Each path below is one point turned by a fixed rotation once a step. After each direction that follows a path, write how fast that rotation turns it, in degrees each step (0 if it stays still).
Each turn is a multiple of 5 degrees from 10 to 175, or 0.
Each row of a path follows its step; steps can be skipped.
Path 1:
step 0: [ 1.24 -0.97 -0.19 -0.33  0.35 -2.08  0.48  0.50 -1.03  0.80 -1.33 -1.40
  2.27  0.12 -0.11 -0.49  0.57  0.55 -2.10 -0.69 -1.01  0.26  1.20 -2.01
 -1.68 -2.20 -1.11 -1.44 -0.04  0.45  0.17 -0.44  0.76 -1.85 -0.14  0.73
  0.23 -0.54 -0.83  0.65  2.20 -0.62  1.90 -0.45 -1.66  0.34  1.31 -1.64
  2.00  1.30  0.21 -1.69 -1.05  0.03 -1.62]
step 1: [ 0.43  0.36 -0.68  1.80 -2.21 -2.04  0.09 -1.61  1.29 -2.11 -1.38  0.39
 -1.84 -0.14  0.49  1.74  0.82 -0.06 -0.18 -0.23  1.06 -0.43  1.21  1.82
 -1.25 -0.35  0.61 -0.58  1.54 -0.87 -0.31 -0.25 -0.38  1.59 -1.11 -2.23
  2.64  1.36  0.02  0.73 -0.15  0.27  1.51 -0.81 -2.04  0.84 -1.60  0.65
  0.10 -0.32 -1.20  0.88  0.36 -0.23  1.23]
step 2: [ 0.60  1.15 -0.08 -1.98  0.92  0.19  2.20 -0.85  0.65  0.57  1.64 -0.24
  0.46  0.01 -0.11  0.22 -0.20 -1.40  1.70 -1.90 -0.57  0.68  0.07  1.49
 -0.47  1.85 -0.89  0.36  0.14 -0.62  1.25 -2.13 -1.09 -0.53 -2.05 -0.82
 -1.02  0.19  0.48  2.04 -1.60 -2.64 -0.16  0.48  1.93 -0.65  0.78  1.27
 -0.27 -0.56  2.51 -1.55 -0.65 -0.09  0.91]
step 3: [ 1.78  0.22  0.32 -1.77 -1.18  0.14  0.52  1.18 -0.49  0.02 -2.99 -1.20
  1.60  2.67 -0.83 -0.86 -0.14  0.09 -1.98  0.63 -0.97 -0.94 -0.57 -1.54
 -1.28  0.04 -1.73 -0.16 -1.60  0.68 -0.60 -0.36  1.82 -1.80 -0.40 -0.09
  1.39 -1.75 -1.05  0.43  1.97 -0.64  1.20  0.01  1.05 -0.66  0.37 -1.94
  0.86  1.05  0.17  0.54  0.05  1.43  1.03]
step 6: [ 2.46  0.64  0.86 -0.88 -1.39  0.28  1.53 -1.00 -0.37 -0.37 -3.23  0.64
 -0.43  3.10 -0.76  0.50 -0.04 -0.40 -1.18 -0.42  0.68 -1.18 -1.36  1.39
 -0.37  0.33 -1.66  0.52 -2.51 -0.44  1.06 -0.53  0.59 -0.83 -0.87  0.17
  0.28 -0.04  1.41 -1.30  1.58 -0.15  1.21  0.69  0.65 -0.93 -1.70  1.07
  0.04  0.78  0.17  0.99  1.57  1.32  1.17]
step 7: [-0.95 -0.60 -2.40 -0.28  1.00 -0.05 -1.21  0.64  0.13 -0.23 -0.67  2.66
 -1.73  0.32  0.83 -0.03 -0.36 -1.08 -2.83  0.33 -0.24  2.06 -0.02 -0.82
  0.22  1.72 -0.72 -0.86  1.76  0.87  0.13 -1.20  0.71  0.00  0.19 -0.60
 -0.91  1.08 -0.72  2.03  0.77 -2.59  0.18 -0.03  0.13 -1.34  0.81 -0.28
 -2.47  1.52 -0.36 -1.32 -1.59 -0.41  0.89]
step 8: [ 0.64 -0.17 -0.80 -1.85 -1.13 -0.74  1.11 -0.32 -1.68 -1.33 -0.51 -1.71
 -0.18 -0.53 -0.23 -0.62  0.75  0.96  0.10  1.17 -0.40  1.62  1.48 -0.63
 -1.25  0.20  0.19 -0.24  0.54 -1.24 -0.17 -1.41 -0.30  1.10 -1.72  1.13
  1.50 -0.60 -0.84  0.89 -0.16  1.26  0.85 -0.67  0.85 -0.86  1.45 -1.46
  2.93 -1.26 -1.42 -0.84 -1.92 -0.52 -3.65]
step 11: [ 1.49  0.78 -1.13 -2.40 -0.84 -0.09  1.84  0.76 -0.34 -1.34 -1.49 -0.37
  0.97  2.26  0.36 -1.43 -0.78  0.03  0.56  1.86 -2.17 -0.55  0.59  0.63
 -0.06  0.04 -0.76  0.41  1.39 -1.17 -1.93 -1.33  0.29 -0.06 -1.77 -1.22
  1.11 -0.43 -0.15  1.29 -1.76  0.01  1.17  0.70  1.45 -2.48  1.02  0.55
  1.78  0.48 -1.47  0.19 -1.68 -0.42 -1.07]
step 12: [ 0.34 -0.15  1.06  1.62 -1.35 -2.85 -0.29 -0.53  0.20 -0.50 -0.02 -0.52
  0.32 -1.35 -0.25 -0.75  2.58 -0.85 -1.34 -0.62  0.34  0.10  0.15 -2.04
  0.75 -1.70 -1.30 -1.01 -2.40 -0.67  0.77 -0.11 -0.68 -1.00 -0.57 -1.41
  0.23  0.44  0.40  2.52  1.68 -3.07  0.33  0.49 -1.15 -0.06  2.18 -0.78
  0.35  0.12  0.19 -1.02 -0.92  0.18  0.73]
Speeds:
[-0.07  0.47 -0.03 -0.01 -0.37  0.50  0.02 -0.03 -0.82  0.13  0.27  0.03
  0.16  0.19  0.53 -0.26 -0.34 -0.20 -0.07  0.03 -0.07 -0.19 -0.47  0.13
  0.28 -0.05 -0.24  0.33  0.34  0.10 -0.16 -0.40 -0.47 -0.66 -0.08 -0.17
 -0.32  0.26  0.38  0.00  0.12  0.47  0.38 -0.12 -0.42  0.13 -0.03 -0.57
  0.59 -0.68  0.26 -0.28 -0.45  0.27  0.09]  125
[ 0.37 -0.21  0.92  0.08 -0.37  0.17  0.30 -0.33  0.26  0.05  0.56  0.09
 -0.31 -0.31 -0.07 -0.44  0.45  0.38  0.40  0.19  0.43  0.23  0.20  0.44
  0.29 -0.07  0.40 -0.06 -0.58 -0.34  0.24 -0.57 -0.45  0.29 -0.01 -0.31
  0.26  0.04 -0.19  0.05  0.29  0.01 -0.45 -0.30  0.07 -0.13 -0.24 -0.06
  0.06 -0.39  0.12 -0.42  0.00  0.42  0.42]  100
[ 0.30 -0.41  0.33 -0.72 -0.16 -0.12 -0.02 -0.13 -0.30 -0.46 -0.07 -0.19
  0.25 -0.08 -0.27  0.46  0.03 -0.37  0.94  0.01  0.13 -0.22 -0.19 -0.36
  0.30 -0.43 -0.20 -0.07 -0.23 -0.17  0.32  0.16 -0.18 -0.50 -0.23 -0.02
 -0.46 -0.06 -0.38 -0.74  0.53 -0.28  0.07  0.47  0.21  0.00  0.08 -0.09
  0.21  0.33 -0.16  0.11 -0.56 -0.32  0.14]  120
[ 0.06  0.33  0.17  0.64  0.25  0.71  0.28  0.16  0.20  0.36 -0.38 -0.01
  0.00 -0.03 -0.09  0.01  0.25 -0.28 -0.31 -0.03  0.31 -0.66  0.05 -0.28
  0.06 -0.44 -0.41 -0.34  0.11 -0.32  0.13 -0.50 -0.35 -0.15  0.56 -0.27
  0.42 -0.20  0.07  0.05  0.54 -0.13 -0.01  0.56  0.31  0.26  0.04  0.18
  0.45  0.46 -0.33  0.26  0.13  0.45 -0.53]  125
[-0.33  0.42 -0.34 -0.22  0.56  0.08  0.13 -0.27 -0.37 -0.57  0.81 -0.06
 -0.03 -0.42  0.20 -0.38 -0.71 -0.21 -0.09 -0.45  1.05  0.14  0.11 -0.40
 -0.48  0.39  0.15  0.07  0.18 -0.04  0.19  0.14  0.06  0.27  0.18 -0.64
 -0.14 -0.04 -0.23  0.10  0.15 -0.33 -0.24  0.01  0.17 -0.01 -0.28  0.21
  0.12  0.13 -0.13  0.03 -0.22  0.03  0.04]  130
[ 0.09  0.17 -0.08 -0.05 -0.30  0.01  0.28 -0.34 -0.36 -0.67 -0.26 -0.15
 -0.08  0.30 -0.29 -0.03 -0.27  0.21 -0.05 -0.33 -0.10 -0.10  0.51  0.49
  0.13  0.36  0.00 -0.12 -0.28 -0.21 -0.42 -0.04 -0.04  0.21  0.56  0.09
  0.28 -0.18 -0.68 -0.28  0.05  0.55  0.42 -0.22  0.22  0.00 -0.03 -0.66
  0.11 -0.23 -0.24  1.16  0.19  0.08  0.01]  145
[ 0.51  0.31 -0.13  0.29 -0.37  0.37 -0.29  0.31 -0.14 -0.26  0.09 -0.25
  0.21  0.16  0.46 -0.02  0.16 -0.09 -0.15  0.36 -0.11  0.02 -0.31 -0.29
 -0.03 -0.09  0.12 -0.26 -0.12 -0.93  0.27  0.35  0.41 -0.10  0.05  0.18
 -0.46  0.07 -0.17  0.60 -0.01 -0.38 -0.63 -0.63  0.58 -0.08  0.23 -0.71
 -0.43 -0.12 -0.30  0.10 -0.16  0.01 -0.31]  85
[ 0.09 -0.64 -0.80  0.41  0.14  0.19 -0.58  0.31 -0.27  0.35  0.01  0.14
  0.02  0.05  0.06  0.17 -0.25 -0.02  0.25  0.09 -0.27 -0.58  0.26  0.38
 -0.17  0.09  0.89  0.08  0.23  0.17  0.34 -0.11 -0.71  0.38 -0.64 -0.15
  0.15  0.21 -0.38  0.17  0.26  0.04  0.14 -0.07  0.30 -0.11 -0.13  0.02
 -0.02  0.15 -0.45  0.19 -0.48  0.32  0.22]  115
